(in the rows, 128 means zero)
Rows swapped in pairs by one turn or mirror: which row each one swaps with
The rows were stretched afterwards, more along some directions than others.
Kuda: [130 124 140 137  99 107 135 131  97 101 115 138 133 107 130 157 111 161
 156 115]
Gupe: [139 142 129 129  98 107 148 147 122 108 120 123 168 112  98 150 127 108
 135  96]
vosu: [107 158 119 152 109 145 127 159 127 123 116 140 130 131 154 148 133 122
 122 117]
Kun: [134 141 129 153 122 134 123 153 140 107 117 127 167 131 141 134 143 134
 136 112]
tuzar: [119 136 125 162 103 114 125 119  94 147 113 155 103 138 143 147 122 168
 141 126]
fumo: [117 131 130 123 115 101 139 136 105 143 101 116 106  89 109 153 134 137
 146 119]
zeva: [119 133 122 131 115 131 118 117 116 113 114 147 137 118 125 167 147 118
 139 101]
kese: [147 128 123 149 112  99 132 147 116 113  97 137 167 118 145 166 118 139
 140 113]
zim: [ 98 170 112 143  98 143 130 134 115 137 130 156 129 127 141 151 138 131
 117 108]
rilis: [133 138 123 161 106 119 141 114 114 118 122 144 132 133 163 147 103 151
 137 134]
laka: [147 117 139 120 121  77 127 133 112 119 107 133 152 102 122 156 120 135
 158 118]
muz: [131 122 118 110 102 108 120 147 105 158  94 151 125 108 136 157 129 139
 158 118]
ligo: [132 135 143 131 116  99 137 106 107 107 158 147 135 112 121 140 112 134
 150 119]
Momum: [123 141 113 129 107 104 143 122 111 166 122 138 124 126 105 159 145 134
 115 122]
Dek: [109 120 126 112  93 112 127 164 118 123 104 131 141 107 104 160 148 120
 136 103]
vafu: [141 113 117 125 111 102 127 123 104 156 117 140 110 135 122 137 130 133
 153 121]
poma: [132 160 125 149  99 124 121 159 126 117 110 129 144 129 141 163 154 137
 117  97]
bap: [103 164 132 127  94 111 135 146 155 101 129 139 157 134 112 161 163 110
 107  93]
Vumiv: [115 165 134 156 129 112 125 114 104 124 123 151 140 137 144 166 141 156
 111 119]
tima: [123 146 127 120  92 123 143 159 128 127 122 129 140 103 151 152 117 124
 124 120]
Nisa: [ 98 157 136 116 121 107 136 131 125 129 123 142 116  88 140 169 141 131
 110 114]
fiz: [108 168 137 147 117 115 133 124 120  96 144 147 145 115 131 152 130 137
 114 106]
Lovel: [115 138 123 141  97 101 136 111 114 124 153 151 124 132 105 129 140 157
 121 107]
Kitap: [120 128 129 156 120  87 133 141 131 121  90 129 149 131 137 165 131 134
 135 128]
Rima: [134 149 133 126 113 105 133 153 128 130 107 117 138 117 123 156 152 127
 123  97]
zavog: [151 129 144 133 114 113 122 113 101  97 113 158 129 116 127 156 121 151
 153 106]
rupi: [130 121 126 112 115 107 133 128  98 155 115 148 103 103 143 149 114 139
 156 131]
Dosuk: [129 135 147  97 108  96 109 141 106 142  95 140 150 106 128 195 142 112
 156 125]
munob: [123 166 127 137  89 119 127 134 114 115 151 144 167 137 125 166 144 128
 110  98]
Saniz: [130 149 123 140  99 112 124 114 102 153 121 169 122 136 134 146 109 149
 137 129]
Sot: [130 140 119 151 117 132 109 153 128 136  87 145 134 146 137 169 164 140
 112 116]
zaf: [138 138 139 105 120  85 124 142 107 147 105 135 154 113 126 176 142 128
 136 119]
sude: [150 130 128 137  97  80 137 100  92 144 126 145 125 134 121 158 124 158
 151 120]
megi: [119 125 140 110  84 120 101 173 144 111 111 132 138 119 130 166 157 110
 145 101]
sut: [109 156 117 146 111 152 115 155 125 125 125 143 111 138 143 138 155 131
 108 101]
Luf: [102 127 111 166 110 111 146 109 118 129 139 121 117 114 120 132 126 151
 136 109]
Dusa: [136 128 125 172 119  74 125 105 103 136 121 134 114 120 105 139 128 171
 151 113]
nar: [107 151 144 140  96 121 127 142 137 100 109 150 109 130 121 157 155 148
 119 107]
puv: [134 136 118 145 108 121 114 150 147 108 115 130 164 136 124 144 161 119
 128  93]
tibek: [132 130 139 145 121 116 123 161 130  92 122 124 156 111 134 140 129 128
 141 108]
bur: [121 157 114 126 111 134 124 153 119 157 107 145 125  96 143 144 126 133
 118 108]
bakur: [125 119 118 155 129  90 142 116 129 120 100 129 134 119 122 143 138 161
 136 107]
lisu: [144 137 149 110  97 117 101 159 111 113  82 151 147 114 137 192 138 123
 155 113]
des: [141 144 139 156 115  96 129 102 106 122 119 146 122 153 130 154 134 159
 138 116]
bifo: [154 116 127 133 110  92 121 124  96 133 114 139 152 121 132 162 129 158
 148 111]
givos: [139 142 136 116  96 117 133 139 122 100 121 124 169 104 126 173 126 102
 155 102]
dorol: [123 122 121 129 115 101 115 116  90 163 121 158 122 122 133 158 127 147
 148 127]
vid: [ 99 157 118 125 108 138 109 166 120 145 122 145 138 112 140 163 155 118
 111 104]
vapid: [121 144 122 137 110 102 153 113  91 143 120 130 131  91 113 160 112 143
 141 116]
lugez: [128 155 141 120  97  98 103 154 130 125 124 138 128 107 107 162 159 124
 132  94]
mer: [125 149 126 105  97 126 118 159 122 155 110 134 130 101 138 166 145 106
 135 104]
Zenu: [122 148 140 127 100 111 140 112 113 122 161 153 140 134 117 131 126 146
 137 126]
san: [136 123 117 144 116  96 151 129 144 128  91 105 146 113 103 149 140 115
 149 107]
mifa: [121 160 130 121  98 104 146 117 104 121 146 158 142 104 132 167 118 136
 118 109]
ledet: [ 98 151 134 143 123 115 125 134  98 136 106 137 126 100 136 172 137 153
 126 122]
pitil: [130 140 147 133 108 119 104 139 119 110  89 141 121 131 131 175 149 124
 153 120]

Kun is swapped with Zenu
vapid is swapped with lisu
Vumiv is swapped with zaf
lugez is swapped with Dusa
Momum is swapped with Sot

Rows swapped in pairs by one turn or mirror: which row each one swaps with
The rows were stretched afterwards, more along some directions than others.
zasat: [145 151 112 125 143  86 116 122 114 116 150  96  90 120 114 141 117 123
 105 132 125 122 128 140 140 105 120]
bavap: [117 154 119 145 127  97 112 162 130  99 127  92  93 141 107 142 138 138
 101 128 115 134 110 145 133 124 113]
Veb: [113 152 109 144 124  92 124 144 131 101 134 104  89 141  94 138 124 136
 107 127 113 133 110 150 143 120 109]
kem: [ 92 120 129 139 105  74 150 107  98 110 136 112 100 123  97 130 152 132
  83 116 132 109 116 118 137 145  96]
vusek: [ 89 107 136 152 116 101 116 130 104 132 123  92  96 108 110 149 122 146
  76 127 136 108 131  92 133 134 102]
Zinut: [108 104 123 127 108  69 150 117 109 108 134 108 110 121 103 125 134 117
  83 115 137 108 128 116 157 149 101]
pote: [138 142 124 130 135  93 109 149 118 132 127 112 103 134 124 111 124 138
 113 123 138 148 142 111 145 126 109]
Buguz: [134 127 115 141 134 101 115 129 134 141 130 121 100 121  92 150 129 137
 113 135 142 134 136 128 134 131 102]
metus: [ 97 112 137 124 102  79 149 109  99 103 139  97 107 125 109 118 146 124
  77 110 146  99 118 104 139 132  99]
Kedop: [135 149 113 129 126  96 104 134 125 128 130 119  99 134 126 117 126 138
 111 131 139 143 119 111 131 125 104]
Bife: [133 142 125 128 149  92 103 133 128 140 127 118  87 131 120 127 127 136
 101 122 138 146 142 113 141 123 106]
bil: [139 130 118 138 134 104 111 128 130 123 132 127  96 137 126 121 130 132
 121 130 151 141 136 119 132 130 104]
nebu: [132 141 126 122 128 101 102 134 124 147 115 117 110 130 130 124 119 126
 118 125 129 140 137 104 130 134 102]
zoti: [108 128 121 125 104  87 154 115 100 101 138 110 107 113 107 137 144 111
  82 122 144 111 111 115 151 137  95]
ler: [128 113 114 138 128 103 115 117 138 139 144 100  89 101 112 135 141 121
 123 122 148 126 134 136 141 133 100]
migad: [ 91 121 137 131 104  84 144 105 102  95 137 115 112 126 107 139 142 119
  85 122 131 100 120 108 137 141  97]
vuvul: [132 145 108 142 133 118 107 130 138 126 135 109  83 114 107 161 135 123
 118 136 135 121 133 145 137 123 102]
Gunek: [ 96 123 151 151 128 105 122 134 112 122 116 106  96 114 100 154 118 140
  66 133 158 132 130 101 135 124 108]
rap: [100 101 134 148 115 120 120 123 132 106 127 102 106 113 120 139 148 140
  92 115 133 115 114 117 127 135 101]
Gures: [102 107 139 135 110  73 151 116 104 105 122  96 103 124 104 136 145 135
  78 117 119 102 112 119 140 138 103]
Tad: [ 98 116 121 130 109  72 157 120 104  96 137  99 108 124 103 124 147 118
  79 118 130 109 115 124 142 138  98]
sesi: [ 97 104 148 143 118 113 115 127 114 139 120  98  96 101 118 156 139 136
  74 135 141 103 120 103 122 117 112]
kop: [107 142 118 138 146 104 115 148 132  83 145 108  91 150 106 139 144 134
  99 135 141 148 116 147 124 126 123]
lave: [107 158 121 141 147 109 115 180 128  86 120  93  94 134 105 139 132 139
  91 131 115 137 111 147 135 123 107]
fikot: [134 117 116 138 135 112 112 124 132 131 145  99  92 101 111 143 137 131
 101 135 145 118 137 125 139 123 108]
lus: [142 115 116 142 124 107 111 128 140 140 127  99  93 113 105 138 145 134
 105 129 134 121 114 143 134 115 101]
fer: [127 147 128 132 120  93 108 136 120 134 119 130 103 129 116 122 121 143
 120 129 129 150 143 106 142 135 102]
nuro: [132 146 132 125 126 100  99 138 125 136 126 105  91 120 131 115 125 133
 116 132 130 146 138 108 144 128 101]
vemu: [125 154 119 130 135  90 114 144 123 116 104 116  96 114 128 122 124 133
  92 126 131 152 142 112 152 131 100]
por: [103 107 146 151 132 102 114 133 116 139 120 102  98 103 118 153 124 139
  72 138 139 118 134 103 122 115 111]
dapi: [102 100 137 136 112 117 122 126 122 106 131  81 105 122 122 124 142 142
  98 110 133 112 119 112 132 139 105]
tasak: [109 114 137 141 112 106 111 123 110 147 135  98  97 112 109 139 120 137
  79 139 157 122 121 102 145 120 108]
piro: [125 152 112 132 119  90 132 103 119 111 132 107 103 114 113 138 109 129
 111 126 124 110 116 128 134 117 107]
Metom: [119 136 141 126 126  89 114 145 119 137 103 115 102 117 127 133 129 134
  94 121 123 136 135  91 137 121 102]
kerel: [106 158 109 140 121  80 116 164 124  98 121  83  89 132 106 136 131 137
  89 120 107 135 115 141 144 126 109]
gisa: [132 144 118 132 125  78 108 146 117 135 117 106  97 120 127 113 114 136
 105 117 124 140 149 104 151 126 104]
talof: [103 154 106 134 125  96 129 158 113  92 138 106 112 150  94 136 119 134
 110 125 110 127 118 137 134 136 105]
ral: [124 147 115 140 156  99 117 135 128 103 140  94  90 115 122 148 119 138
 104 120 146 125 125 137 134 117 112]
sanu: [137 155 132 121 120  96 109 134 115 141 105 124  98 118 122 132 128 130
  99 137 131 144 130 112 142 125 102]
zis: [137 161 115 126 135  83 117 114 121 119 132 105  94 130 113 151 117 127
 115 135 118 120 118 141 126 117 119]
natog: [133 162 115 126 144 107 113 124 130 115 130 108  95 121 130 136 129 137
 117 129 140 141 117 141 138 111 120]
lunor: [104 120 134 156 125 109 122 132 113 135 130 109  97  98 101 162 137 129
  73 137 151 123 117 119 129 118 103]
ruk: [107 111 125 137 118 106 121 119 111 140 137 103  93 101 117 138 116 123
  83 134 139 116 128 101 140 111 112]
lanik: [138 161  93 122 133  95 116 122 124 115 150  91  88 114 117 137 117 113
 111 137 143 134 110 138 145 118 113]
fafan: [113 115 127 126 114  84 142 115 106 107 135 108 108 119 106 131 156 110
  76 115 135  97 108 130 142 137  97]
Dusum: [132 130 126 118 146 107 113 116 125 120 141  84  91 125 123 141 135 124
 107 121 133 113 108 142 129 115 116]
Gane: [106 121 127 149 115  99 123 118 107 137 120 104  99 100 104 150 119 136
  71 148 148 122 120 101 130 118 112]
nov: [121 152 128 126 122  97 105 147 119 139  95  98 108 118 137 120 121 139
 112 127 117 142 131  99 145 129 102]
tus: [109 173 121 133 135  92 109 163 122  97 112  97  87 142 105 153 127 131
  94 131 113 139 118 138 133 129 108]
faziz: [114 146 112 126 128 101 115 155 126  93 138 102  97 142  98 130 134 118
  96 132 129 133 117 135 132 127 110]
gog: [120 132 105 144 144 117 130 147  99 114 138 101 112 104 118 131 110 127
 109 124 128 127 125 131 145 125 107]
tig: [107 131 101 131 137 105 136 138  93 111 143  93 108 116 120 117 109 120
 102 119 135 121 127 121 150 124 108]
kom: [110 104 146 151 132  98 120 130 108 145 122 104  95 102 105 159 119 139
  77 141 134 123 137 105 136 123 113]
doraz: [ 99 166 115 145 128  98 120 169 114  90 119  97 106 127 105 154 121 139
 102 134  94 124 122 131 141 128 106]
Keniv: [ 99 119 126 133 103  76 152 104 103  90 130 109 108 119  97 140 148 124
  67 125 130  97 111 114 130 137 104]
Fak: [114 129 109 138 140 105 116 127 129 137 134 104  92 106  94 151 133 127
  91 132 143 125 130 130 131 127 100]
zivif: [ 97 158 103 144 138  85 115 170 125  98 133  93  93 133 104 134 131 142
  99 116 112 135 121 146 144 127 101]
Rud: [100 115 113 130 114  88 152 121 116  93 134 105 101 120 108 132 154 121
  70 110 129 102 101 125 139 129  96]
fik: [136 148 107 136 131 106 123 126 127 112 128  84  96 105 125 138 125 127
 107 134 126 114  99 152 137 107 119]
nugo: [ 94 157 115 145 119  94 111 152 121  99 117  85  81 124 110 144 122 144
  93 138  98 127 121 138 136 120 116]
ked: [ 96 119 128 133 109  83 152 122  99  94 124 107 118 113 107 124 135 122
  82 112 133 118 114 112 149 143 100]
pegog: [108 160 128 129 113  96 114 148 115 104 121 100  86 133  96 156 133 131
  86 142 109 122 118 135 134 125 110]
lofu: [ 98 154 118 136 114  82 129 156 112 100 126  97  91 131 100 154 131 130
  94 128 101 121 116 123 139 124 102]
zunoz: [ 92 115 135 146 127 109 121 132 109 137 116 111 108 112 111 145 130 135
  78 136 152 126 120 105 134 127 102]
mibep: [145 112 113 144 137 123 117 121 130 141 153 122 101 107 101 148 126 127
 128 131 144 123 130 138 143 123  97]
Mifut: [131 109 115 137 129 111 112 126 142 125 134 109 101 108 113 134 139 133
 108 125 138 106 123 123 126 125 104]
Guri: [132 148 125 125 124  86  98 138 129 138 117 101  93 119 137 113 114 124
 115 114 133 143 147 106 154 125  97]
mitig: [109 111 129 144 122  86 110 121 117 151 123  96  89 106 122 152 122 134
  78 134 138 114 126 109 136 130 112]

kerel is swapped with gisa
Guri is swapped with zivif
sesi is swapped with zoti
kop is swapped with bil
ler is swapped with ral
lave is swapped with nuro
Dusum is swapped with mibep
Gures is swapped with kom

